Each row has a name. Each piece below is followed by the name of the row it came from, unless a question asks for something else. Each question is about the rows just above it. Some pieces are copies with a little noise. Places in a row count from 1.

tebep: [-89.3   4.8 -88.7  -4.9  -2.1  -0.8  -3.0  -2.7]
Pon: [-89.3   4.8 -88.7  -4.9  -0.3  -0.8  -3.0  -3.1]
falok: [16.3 -3.4  9.5  0.4 -0.7 -2.2 -3.1 -3.5]
find: [-89.4   4.8 -88.8  -4.9  -0.4  -0.8  -2.9  -3.1] => Pon
What comes right after [0.4] in the named rows? => [-0.7]
What comes right after [-3.4] in the named rows? => [9.5]
The entry that follows [-0.3]: => [-0.8]

Nas: [ 11.9 -49.8 -12.1 -35.3  14.2  16.1  12.4  23.4  42.2   5.1 -21.0   0.4
  16.0  43.2  -7.4  11.0  -3.3  19.2  58.6   6.3  -9.9  14.3   9.6 -39.5
  -7.7   3.8]
Ter: [-23.0  10.6  30.4 -35.3  14.2  -6.5  12.4  23.4  42.2   5.1 -21.0   0.4
  16.0 -28.7  -7.4  11.0  -3.3  19.2  21.9   6.3  -9.9  14.3  42.3 -22.1
  -7.7   3.8]
tonop: [ -6.5  12.5 -44.6  45.8 -38.2   2.4 -13.3  19.1  -1.8  40.6  38.7 -22.9
  17.5  29.3  -9.8  19.3  14.8  64.9  45.6  24.1  32.6   6.1  30.4 -48.9
  25.4 -14.1]
mubu: [ 20.6   2.7 -20.4  10.7 -27.1 -11.9  -9.0   4.9 -10.4  -7.8   7.3 -16.1
  28.2  -4.1  25.3  10.5 -23.0  10.6  30.7 -35.2   3.4   1.5  -2.0  19.3
  23.5  -5.3]
vabe: [ 11.9 -49.8 -12.1 -35.3  14.2  -6.5  12.4  23.4  42.2   5.1 -21.0   0.4
  16.0 -28.7  -7.4  17.9  -3.3  19.2  21.9   6.3  -9.9  14.3   9.6 -22.1
  -7.7   3.8]
Where in the named rows is [23.5]? => mubu, 25
find: [ 20.5   2.6 -20.2  10.7 -27.1 -11.9  -8.9   4.9 -10.2  -7.8   7.3 -16.1
  28.2  -4.0  25.3  10.5 -22.9  10.8  30.5 -35.1   3.4   1.5  -2.0  19.2
  23.5  -5.4] => mubu
find: [ 12.0 -49.9 -12.1 -35.3  14.2  16.2  12.3  23.3  42.3   5.0 -21.1   0.4
  16.3  43.1  -7.4  11.0  -3.4  19.1  58.6   6.4  -9.7  14.4   9.5 -39.6
  -7.7   3.6] => Nas
find: [ 11.9 -49.8 -12.1 -35.3  14.2  -6.5  12.4  23.4  42.2   5.1 -21.0   0.4
  16.0 -28.7  -7.4  17.9  -3.3  19.2  21.9   6.3  -9.9  14.3   9.6 -22.1
  -7.7   3.8] => vabe
find: [-23.0  10.6  30.7] => mubu
Row and place of [64.9] in the named rows: => tonop, 18

nuz: [-39.3  -2.9 -25.3  25.2  71.9 -18.0  87.0]
tup: [ -9.6  -2.9 -25.2  73.8  76.6  17.1  51.2]
labe: [-39.2 -28.3 -39.3 -28.3  71.9 -39.3  87.0]
keko: [-56.4  16.9 -20.9 -39.4  70.5 -11.8 -15.2]
zal: [-39.3  -8.3 -25.3  81.5  70.5 -20.2  52.0]
Which row holds [73.8 76.6 17.1]? => tup
Row and place of [-39.2] in the named rows: => labe, 1
Every place of [-39.2] in labe: => 1
What comes right after [-25.2] in the named rows? => [73.8]

dav: [ -8.5  37.1 -18.1 -14.6   4.4 -18.9  -1.5]
boke: [ -8.6 -14.9 -22.9  -0.5   9.5 -18.9  -1.5]
zana: [ -8.5  37.1  37.2 -22.8  -0.5 -17.6  16.6]
mapoz: [ 10.2 -17.7  10.2   7.3   4.5 -17.7 -14.8]
Row and place of [9.5] in the named rows: => boke, 5
Places of [-17.7] in row mapoz: => 2 6
Where do [ -0.5 -17.6] appear? => zana
Which row holds [ 37.1  37.2 -22.8  -0.5 -17.6]? => zana
find: [ 10.1 -17.7  10.2   7.4   4.5 -17.8 -14.8] => mapoz
What comes right after [37.2] in the named rows? => [-22.8]
Row and place of [4.4] in the named rows: => dav, 5

tipig: [ -0.3  26.4 -40.5 -61.8 -55.2  -5.6  20.2 -45.1 -11.5  28.0  49.7]
noge: [-16.7  14.7 -79.3 -61.8  15.2  -5.6  20.2 -45.1 -11.5  65.0  23.3]
Nusor: [ -0.3  15.4 -40.5 -94.2 -35.5 -28.4  20.7 -45.1 -46.3  28.0  23.3]
vud: [-16.7  14.7 -79.3 -61.8  15.2  -5.6 -55.1 -45.1 -11.5  65.0  23.3]
nog: [  1.1 -29.9  86.9  13.2  58.8   7.3  20.2 -48.2 -11.5 -25.1  -4.7]
fuz: [  1.1 -29.9  86.9  13.2  58.8   7.3  20.2 -48.2 -11.5  28.0  23.3]
vib: [-61.6  -6.0 -40.5 -61.8  21.4  -5.6  20.2 -72.6  28.1  58.5 -11.9]
The entry that follows [28.1]: => [58.5]
find: [  1.3 -29.8  87.1  13.2  58.8   7.3  20.3 -48.1 -11.5  28.0  23.2] => fuz
Row and place of [-55.2] in the named rows: => tipig, 5

rolet: [-13.7 -46.1  -8.7  -6.3 -24.3 -28.2 -12.9  53.5  35.4]
zudev: [ 54.8  60.3  -7.2  28.5 -26.5 -28.9  27.6   2.0 -20.2]
bazon: [ 38.7 -35.8  39.7  15.4 -13.3  15.0 -13.8  -6.0  70.4]
gavup: [  5.3 -14.7  56.0  32.5 -23.5 -62.6 -22.6 -21.0 -14.6]
rirat: [ 11.4 -29.5  29.8 -15.5  24.7  37.8 -21.4 -47.2  66.4]
debo: [ 38.7 -35.8   1.6  15.4 -13.3  15.0 -13.8 -52.2  53.0]
gidon: [-13.7 -46.1 -35.9  -6.3  57.0 -28.2 -12.9  53.5  35.4]
vefe: [ 38.7 -35.8  39.7  15.4 -13.3  15.0 -13.8 -52.2  53.0]
find: [-13.7 -46.1  -8.8  -6.4 -24.3 -28.2 -12.9  53.4  35.5] => rolet
Which row holds [ 38.7 -35.8  39.7  15.4 -13.3  15.0 -13.8 -52.2  53.0]? => vefe
Right after [-22.6] comes => [-21.0]

forep: [  0.4 -39.3  25.5 -40.6  32.9  54.2  25.5   9.7]
saned: [ 25.5 -40.6  32.9  53.9  25.5 -57.6 -17.7 -21.8]
mekap: [ 28.8 -47.1  12.8 -20.4 -12.7  62.8  -5.9 -28.1]
Nekib: [ -5.5  13.6   4.5 -88.7  14.8 -15.3  13.1  -6.0]
mab: [ 33.3 -17.1 -68.8 -36.8   6.7 -27.7   1.9 -17.6]
kup: [  0.5  31.9  17.2 -74.7 -25.5 -21.2   0.7 -27.9]
nagu: [-34.6  28.3  32.1  65.9   1.4 -11.0 -12.8  30.6]
venob: [ 23.2 -31.5  30.3  14.7 -34.2  61.8   4.2 -31.3]
The entry that follows [12.8]: => [-20.4]
[ 17.2 -74.7 -25.5 -21.2   0.7 -27.9] is in which row? => kup
Which row holds [ 25.5 -40.6  32.9  54.2  25.5]? => forep
Where do [ 32.1  65.9   1.4 -11.0] appear? => nagu
[-5.9] is at row and place => mekap, 7

bobu: [-90.9   4.6   1.8  -0.7]
bopa: [10.0  1.3  3.3 -0.3]
Rakun: [-9.3 -6.8  3.9 -3.3]
Nuzo: [  5.2  -4.3 -11.9  -0.9]
sipu: [-91.0 -74.7  97.6  42.5]
The entry that follows [97.6]: => [42.5]
Where in the named rows is [-91.0]? => sipu, 1
At which places does bopa hold [10.0]? => 1

pupuz: [-39.6  52.5   2.3 -34.3   8.2  -4.2  -4.7  -7.3  -6.5   0.3 -54.5 -34.4
   3.3]
nev: [13.0 37.4 -4.9  7.1 -3.2  5.7 -2.4 13.8 -5.9  8.6 52.8  7.9  1.1]
poket: [ 19.4  83.5  -6.4  -5.1  -2.7  -6.4  -4.9  -5.1 -10.2  -0.8  17.2  25.6
  -9.4]
zik: [-44.4 -81.8  -3.7  -6.6   2.6 -12.0   4.2  -2.5   2.5 -15.5 -42.6 -52.5
   2.6]
Dusi: [-12.6  26.1 -12.6  -1.6 -20.1  14.6  -7.8 -20.0  -5.5  14.0 -77.6 -23.1
 -14.5]
gatol: [ -9.4 -34.1   1.4  -5.2  -4.2 -11.7  -1.7 -26.0  -5.6  -6.2 -51.5 -19.5
 -11.0]
zar: [-45.9 -16.7  -6.2   3.3  -3.2   3.9  -2.6  -2.7  -5.1   5.4 -44.7 -48.2
  -0.6]
find: [13.0 37.5 -4.9  7.1 -3.1  5.6 -2.5 13.7 -5.9  8.4 53.0  7.9  1.1] => nev
The entry that follows [-34.4]: => [3.3]
At which places does Dusi hold [-20.0]? => 8

vule: [ 3.3 -1.6  0.6  1.5 59.2  3.4]
zevik: [-0.1  3.3  0.6  1.5 59.2  3.4]
mevuz: [ -0.4 -52.6 -10.0   1.5  59.2   3.4]
Pag: [ 8.1 -5.5  7.3  2.0 74.1  5.1]
find: [ 3.4 -1.4  0.5  1.6 59.2  3.3] => vule
Where do [ -0.4 -52.6 -10.0   1.5  59.2   3.4] appear? => mevuz
Right after [8.1] comes => [-5.5]
find: [-0.1  3.3  0.6  1.5 59.2  3.4] => zevik
The row with [ 3.3 -1.6  0.6  1.5 59.2  3.4] is => vule

Ruli: [-45.6 -54.1   1.5  23.9 -29.0 -22.8  -9.0 -35.5   6.2  24.5 -46.9 -22.1
 -44.8 -60.2]
zop: [ 75.6   8.7  21.5   7.3  26.4 -43.4   4.7   0.2   0.3 -44.7  68.8  41.0
  27.0  14.2]
fidok: [  1.5  23.9 -29.0 -22.8  -9.0 -35.5   6.2  24.8 -46.9 -22.1 -34.5  -1.8
  -3.1  50.2]
naz: [-43.4   4.7   0.3   0.3 -13.6 -10.2 -23.1  21.0  49.2  73.2  18.2  -7.8
 -35.9 -50.6]
mirob: [ 10.0   7.8 -58.3   7.8  55.7 -43.9  26.2  34.0  -1.2  30.8  -1.8 -10.7
  42.9  50.6]
mezi: [ 22.8  61.7  -0.9 -35.1 -30.2  82.1 -27.6  -0.3 -20.8 -39.9 -34.5  -1.8
  -3.1  50.2]
famol: [ 32.0 -25.0 -20.1  23.7 -40.4 -12.4 -57.0 -37.7   3.7   0.8 -84.7 -20.0
 -54.7  -2.1]
riken: [ 84.7  -3.8  16.9  15.2 -34.0  -7.3  75.5 -26.6   9.9 -32.8 -19.7  15.2
 -38.6   9.5]
Right after [75.6] comes => [8.7]
The row with [-23.1  21.0  49.2  73.2  18.2  -7.8] is => naz
Where do [  1.5  23.9 -29.0 -22.8  -9.0 -35.5   6.2  24.5 -46.9 -22.1] appear? => Ruli
The entry that follows [-1.2]: => [30.8]
find: [-43.4   4.7   0.2   0.3] => zop

Gipu: [ -2.6  18.5  12.5  -7.4   2.8 -20.5  -2.2   1.8   8.3 -19.0  37.5  15.2
 -16.8  -7.0   9.0  -5.7  19.1 -11.1 -49.5  20.8  -3.3  21.6  -2.4  18.7
   4.4 -17.3  -4.5  15.4  38.4 -22.1]
pezi: [-40.9  25.4  26.7 -44.3  17.6  12.5 -23.9   1.9 -30.9  21.5  38.7  18.0
 -28.2 -20.7  17.0   2.8 -48.5 -20.3 -81.6  20.9  -3.4  23.7  -1.9  18.4
  62.7 -44.1 -15.3  36.4  27.5  39.5]
vop: [ -1.7  17.7  12.2  -8.4   2.8 -21.6  -1.8   3.9   8.7 -18.7  37.0  14.4
 -17.9  -6.1   7.9 -18.7  21.3 -11.1 -18.7  -0.8   8.7   8.7   8.7  18.4
   5.1 -15.0 -18.7  15.0  37.5 -21.8]
bugu: [ -4.1  -9.8   9.7 -13.1   1.8 -10.1   6.9   5.1   8.5  -3.1   1.8  -1.4
  -4.2  10.9  -5.1  10.7  10.0   0.8  -6.6  14.2 -10.8   5.2   2.8  10.4
  20.9 -19.6  10.0 -13.6  -0.4  -3.1]
mota: [ -4.3  -7.6   9.1 -11.3   0.7 -11.0   4.0   2.4   4.8  -1.4   7.5   1.0
  -1.9   6.4  -4.9  11.5   1.9  -1.8  -7.9  16.3  -9.0   5.5   4.8  10.6
  18.6 -23.0   9.1 -13.1   3.7  -6.5]
vened: [-40.7  25.3  26.7 -44.4  17.4  12.5 -24.0   2.2 -31.3  21.7  38.6  18.0
 -28.1 -20.7  16.7   2.6 -48.3 -20.4 -81.4  20.8  -3.3  23.4  -1.8  18.6
  62.6 -43.9 -15.4  36.4  27.5  39.2]
betib: [ -3.6  -8.9   6.6 -11.2   2.7 -10.7   4.7   5.7   8.8  -2.9   2.4  -1.3
  -4.2   9.9  -5.1   9.7   7.3  -0.9  -5.6  12.6 -11.9   4.4   1.1   6.3
  19.2 -17.0   9.8 -13.0  -0.6  -2.6]
Siz: [ -4.5  -7.6   9.1 -10.9   0.7 -10.9   3.8   2.0   5.1  -1.4   5.6   8.8
  -1.7   6.6  -4.7  11.7   1.8  -1.8  -7.6  16.6  -9.2   5.7  18.6  10.2
  18.7 -23.0   9.3 -13.1   3.4  -6.6]
lun: [ -1.5  18.0  11.9  -8.6  -1.8 -22.1  -1.8   4.2   8.7 -18.7  37.5  14.7
 -18.1  18.7   7.6  -6.8  21.6 -11.3 -48.9  -0.9  -0.3  20.1  18.7  18.7
   4.8 -15.6  -4.5  14.8  38.0 -22.4]
What comes right after [7.5] in the named rows? => [1.0]
[7.6] is at row and place => lun, 15
find: [ -2.6  18.4  12.5  -7.4   2.8 -20.6  -2.1   1.7   8.3 -19.0  37.4  15.1
 -16.8  -7.0   8.9  -5.7  19.1 -11.0 -49.5  20.8  -3.4  21.6  -2.3  18.7
   4.4 -17.3  -4.5  15.4  38.4 -22.2] => Gipu
Places of [18.7] in row lun: => 14 23 24
Every place of [8.7] in vop: => 9 21 22 23
find: [-40.7  25.3  26.5 -44.4  17.3  12.5 -24.0   2.2 -31.3  21.8  38.6  18.1
 -28.3 -20.8  16.8   2.6 -48.2 -20.4 -81.4  20.8  -3.3  23.2  -1.9  18.6
  62.6 -44.0 -15.6  36.4  27.5  39.2] => vened
find: [-40.7  25.3  26.7 -44.4  17.4  12.5 -24.0   2.2 -31.3  21.7  38.6  18.0
 -28.1 -20.7  16.7   2.6 -48.3 -20.4 -81.4  20.8  -3.3  23.4  -1.8  18.6
  62.6 -43.9 -15.4  36.4  27.5  39.2] => vened

